Each row has a name. Each piece below is followed by the name of the row it came from, unless a question asks for something else. Each question is about the rows just above it. Places in a row count from 1.

+2.06	+6.98	-8.80	+3.83 -> Nedeb
-1.72	-5.30	+5.07	-4.17 -> timas
+3.67	+0.80	+3.68	+0.90 -> Zop
+0.26	-4.18	+0.97	+2.01 -> tuk
+0.26	+0.80	+0.97	+0.90 -> Ganuz
+0.61	+0.87	-3.20	+0.86 -> tozal
Shuffled tozal with one entry gone: -3.20	+0.61	+0.87, missing -> +0.86
Among the named rows, does one hold -4.18	+0.98	+2.01 next to each other, in this order? -> no
-4.17 is at row and place -> timas, 4
Which entry of Zop is missing from +0.90	+3.67	+0.80? -> +3.68

+3.66	-1.11	-6.23	-3.87	+8.54	-5.16	+1.48	-4.30 = tasa
+3.66	-1.11	-6.23	+4.53	+8.54	-5.16	+1.48	-4.30 = noze
+3.66	-9.51	-4.30	-9.51	-4.30	-5.16	-9.51	-9.51 = Tifi
Which entry of noze is missing from +4.53	+1.48	-1.11	-6.23	-5.16	+8.54	-4.30? -> +3.66
Does one of the named rows hold -5.16	+1.48 side by side, in this order? -> yes
Where do +3.66	-9.51	-4.30	-9.51	-4.30	-5.16	-9.51	-9.51 appear? -> Tifi
asked: +3.66	-1.11	-6.23	+4.53	+8.54	-5.16	+1.48	-4.30 -> noze

-5.12	-3.26	-1.36	-2.20	-1.91	-7.76	+3.86	+5.77	-5.49	+0.63	+8.83	-1.37  nor
-6.68	+7.37	+5.23	-1.98	+4.15	+9.16	-8.99	-4.62	+4.25	-1.14	+1.72	-5.54  milot
-5.12	-3.26	-1.36	-5.49	-1.91	-5.49	+3.86	+5.77	-5.49	-1.30	-5.49	+3.86  tam
Shuffled nor with one entry gone: -7.76	-3.26	-1.37	+8.83	-5.49	-5.12	-1.91	+0.63	+3.86	+5.77	-2.20, missing -> -1.36
The row with -5.12	-3.26	-1.36	-2.20	-1.91	-7.76	+3.86	+5.77	-5.49	+0.63	+8.83	-1.37 is -> nor
Which row holds -6.68	+7.37	+5.23	-1.98	+4.15	+9.16	-8.99	-4.62	+4.25	-1.14	+1.72	-5.54? -> milot
Which row holds this, read backwards? -1.37	+8.83	+0.63 -> nor

+4.47	-4.98	-3.11	+1.58	-3.88	+1.31	+1.87	-0.71	-3.98	+4.04	-3.46	+1.46	-0.12	+3.53	+3.42	-1.95	-2.59	+3.51	+1.33	+3.91	-2.31	+2.82	+4.07	+3.26	+0.25	+5.17	-4.57	+0.20	+0.87	-5.12	-3.74	-0.05	-5.62	+1.17	+4.75	-3.78	+5.54	+3.23	-4.39	+3.94	+3.79	+0.12	-6.30	-6.90	+3.29	+1.57	+1.97	-3.41	+0.44	-4.02 : sof
-1.47	+1.57	+0.59	-1.02	+1.81	+1.43	+0.05	+7.31	+1.82	+0.50	+3.35	-4.46	+1.51	-0.89	+0.47	+4.34	+1.38	-1.05	+1.10	+0.07	+0.02	+0.70	+0.20	+0.57	+1.42	-1.52	+5.29	+2.17	-2.36	+1.64	+1.94	-3.39	+2.54	-5.50	-1.61	+1.85	-1.94	-1.77	+0.36	-1.48	-0.64	-1.66	+0.93	+2.09	+0.43	-1.05	-0.13	+0.35	-2.12	+0.29 : lupek
+3.32	+0.88	+1.20	+0.89	+0.60	-5.31	+2.04	+4.41	+1.67	-5.00	+1.67	-2.58	-5.15	-4.82	+1.05	+2.38	-2.72	+5.10	-4.84	-4.89	-2.52	-5.34	-3.65	-5.76	-4.18	+9.15	+1.45	-1.76	-1.02	-2.37	+1.62	-0.06	-0.15	-1.88	+6.04	-2.43	+9.83	+4.23	-1.50	+0.41	-3.36	-0.14	-2.05	-0.37	-5.67	+2.03	-2.24	-1.45	+0.22	-0.11 : refa
-3.34	-4.24	-4.94	-0.32	-0.85	-1.08	+0.79	+1.70	-4.04	+1.08	+2.35	+4.54	-1.10	+2.86	-2.48	+4.25	-2.56	-5.06	-0.02	+1.84	-3.07	+0.10	+0.66	+0.15	-1.09	-6.14	+0.71	-1.24	+2.33	-5.51	-3.27	+3.20	-1.89	+6.69	-5.14	-3.53	-6.20	-1.09	-4.29	-0.48	+1.60	+0.61	-5.43	-4.43	+0.67	+0.56	+1.47	-4.92	+0.77	+1.71 : redun
-2.84	+4.20	+5.01	+0.08	+2.18	+1.30	-2.57	-9.12	+3.02	-2.74	-2.93	+2.15	+2.18	-1.63	-4.30	-6.68	+4.90	-5.19	-0.47	-1.49	+6.61	-1.33	-3.02	-0.47	+1.19	-4.19	-2.64	-0.18	+0.68	+8.44	+2.30	+2.25	+3.64	+3.09	-2.80	+5.70	-4.26	-2.93	+8.04	-2.23	-2.12	+1.88	+9.21	+6.64	-1.88	-1.09	-2.96	+6.47	+0.90	+6.90 : Vav
-2.42	-5.94	-6.25	-0.47	-2.16	+2.61	+2.68	+7.02	-4.77	+5.62	+1.97	+1.74	+0.90	+4.84	-0.21	+4.85	-2.17	-5.18	+2.33	+5.25	-2.49	+4.12	+5.04	+4.09	+1.62	-5.01	+3.18	+1.11	+0.66	-5.61	-4.70	-0.31	-2.53	+1.49	-4.83	-3.12	-5.51	-1.50	-5.39	+0.38	+4.36	-0.04	-6.90	-6.58	+4.35	+0.12	+2.39	-5.46	-0.02	-5.05 : doni
-1.97	-1.11	-1.51	-1.48	-0.53	+5.61	+1.55	-5.17	-1.77	+3.85	-2.07	+1.22	+5.65	+4.56	+0.03	-2.65	+3.18	-4.11	+4.52	+4.76	+1.07	+5.34	+3.28	+6.11	+5.05	-8.69	-1.94	+3.53	+1.31	+2.66	-1.65	+0.13	-0.75	+1.45	-4.98	+2.37	-8.37	-3.01	+0.05	+0.56	+2.96	-0.14	+1.27	+0.24	+5.45	-1.57	+3.77	+0.14	+0.32	-1.20 : livus
Which entry of redun is missing from -2.48	-0.02	-4.43	-6.14	+1.47	-1.10	+0.15	-5.06	+0.79	-1.24	-5.51	+0.71	+0.77	-3.53	+1.71	+1.60	-4.29	+6.69	-0.85	+3.20	+1.08	-5.14	+0.67	+4.25	-0.48	+0.61	-1.08	-5.43	+0.56	-4.24	+0.66	+0.10	-4.92	+1.84	-4.94	+4.54	-0.32	-3.27	-1.09	-6.20	+2.86	+2.33	-1.89	-1.09	-2.56	+2.35	-4.04	-3.07	-3.34? -> +1.70
Which entry of refa is missing from -1.76	-4.89	+1.62	-5.67	+1.67	-0.06	-3.65	-2.72	-2.52	-5.34	+4.23	+0.22	+2.04	+2.38	-2.05	-0.37	-5.31	+1.67	+1.20	+0.41	-3.36	+9.83	+1.45	-2.37	-4.18	-4.82	-5.00	-0.14	-4.84	-0.15	-1.02	+6.04	+0.60	+4.41	+0.88	-2.24	+5.10	+3.32	-5.15	+9.15	-2.43	+1.05	-1.88	-2.58	-0.11	-1.45	-5.76	-1.50	+0.89? -> +2.03
Does one of the named rows hold +1.17	+4.75 side by side, in this order? -> yes

+3.64	+5.44	+5.45	+3.64  ter
-1.06	+8.04	-3.59	+4.28  kagog
+5.45	-1.07	+5.45	+5.45  Novam
Which value appears more than once in ter? -> +3.64
asked: +5.45	-1.07	+5.45	+5.45 -> Novam
Repeated in Novam: -> +5.45
Among the named rows, does one hold +8.05	-3.59 next to each other, in this order? -> no

-2.66	+4.50	-2.03	-1.96	+7.11	-5.02	+0.99 -> satep
-3.06	+0.78	+3.00	-4.70	+5.66	+3.86	+0.50 -> kor
+2.86	+1.74	+0.43	-3.55	+4.16	+7.15	-0.90 -> tomat
+1.74	+0.43	-2.69	-2.81	+6.34	+3.86	+0.50 -> tudo
-3.22	+0.10	+0.43	-2.81	+5.82	+7.59	+0.50 -> numuk
-2.69	+1.30	-0.07	-2.57	+6.73	-1.26	-0.29 -> boni
+0.49	+0.30	+0.56	-5.29	+7.46	+1.35	-1.72 -> Dom
-2.69	+1.74	+0.51	-4.87	+7.27	+4.73	+0.50 -> kuv
-2.69	+1.74	+0.43	-2.80	+5.24	+3.86	+0.75 -> Doz
+0.49	+0.30	+0.56	-5.29	+7.46	-0.13	+0.50 -> rafi
-1.67	+1.75	+0.07	-2.81	+5.82	-4.54	+2.87 -> mudi
+4.73	+7.27 is which row, read backwards? -> kuv
Does one of the named rows hold +4.16	-3.55 side by side, in this order? -> no
Does one of the named rows hold -2.80	+5.24	+3.86 side by side, in this order? -> yes
Which row holds this, read backwards? +0.43	+1.74	-2.69 -> Doz
Where in the named rows is +2.87? -> mudi, 7
Among the named rows, does one hold +1.74	+0.43	-2.80 next to each other, in this order? -> yes

+1.20	+5.10	+1.37	+4.45	-2.23	+5.35  gam
+6.89	-4.78	+2.36	-3.16	+4.23	-2.57  moz
+7.20	-3.51	+4.13	+0.98	+9.27	-3.82  mur
-3.71	+3.89	-0.02	+0.06	+3.24	+0.07  vopub
-3.71	+2.34	-0.02	+0.06	+3.24	-1.02  fiduz
+4.05	+5.10	+0.75	+3.96	+5.19	+5.34  Supum
+2.17	-2.30	-3.99	+1.75	+0.30	+1.14  lan
+0.98	+9.27	-3.83	-1.81	-4.46	+0.93  lesu
-6.90	-0.72	+0.81	+3.20	+5.34	+5.35  Ziv
-3.71	-3.17	+4.13	+0.06	+3.24	-1.02  zupi
+7.20	+2.35	+4.13	+4.45	+2.39	+1.33  Busi
+6.38	-3.37	+1.64	-2.13	+9.27	-2.30  lifop
Which row holds this, read backwards? +4.13	+2.35 -> Busi
-3.82	+9.27	+0.98 is which row, read backwards? -> mur
Row and place of +2.35 in the named rows: -> Busi, 2
Where in the named rows is -3.16? -> moz, 4
Among the named rows, does one hold -0.02	+0.06	+3.24 next to each other, in this order? -> yes
Among the named rows, does one hold -3.71	+2.34	-0.02	+0.06 next to each other, in this order? -> yes
Ziv without one entry, shuffled: +0.81	-6.90	+3.20	-0.72	+5.34. Gone: -> +5.35

+0.00	+0.35	+4.96	+9.15 -> labu
-0.06	+0.17	-3.98	-5.36 -> Feda
-1.62	-1.62	-1.62	-1.62 -> sula
-0.15	+0.44	+4.09	+3.11 -> ziz
+0.08	-0.34	-5.44	-6.06 -> fof
-0.14	+0.43	+3.99	+3.10 -> tavul
+0.16	-0.53	-2.96	-2.26 -> gipi
-0.07	+0.43	-0.07	+5.01 -> gegib
Row and place of +0.17 in the named rows: -> Feda, 2
-6.06 is at row and place -> fof, 4
The value that gegib holds more than once: -> -0.07
Does one of the named rows hold -2.96	-2.26 side by side, in this order? -> yes
Does one of the named rows hold +0.43	-0.07	+5.01 side by side, in this order? -> yes
The value that sula holds more than once: -> -1.62

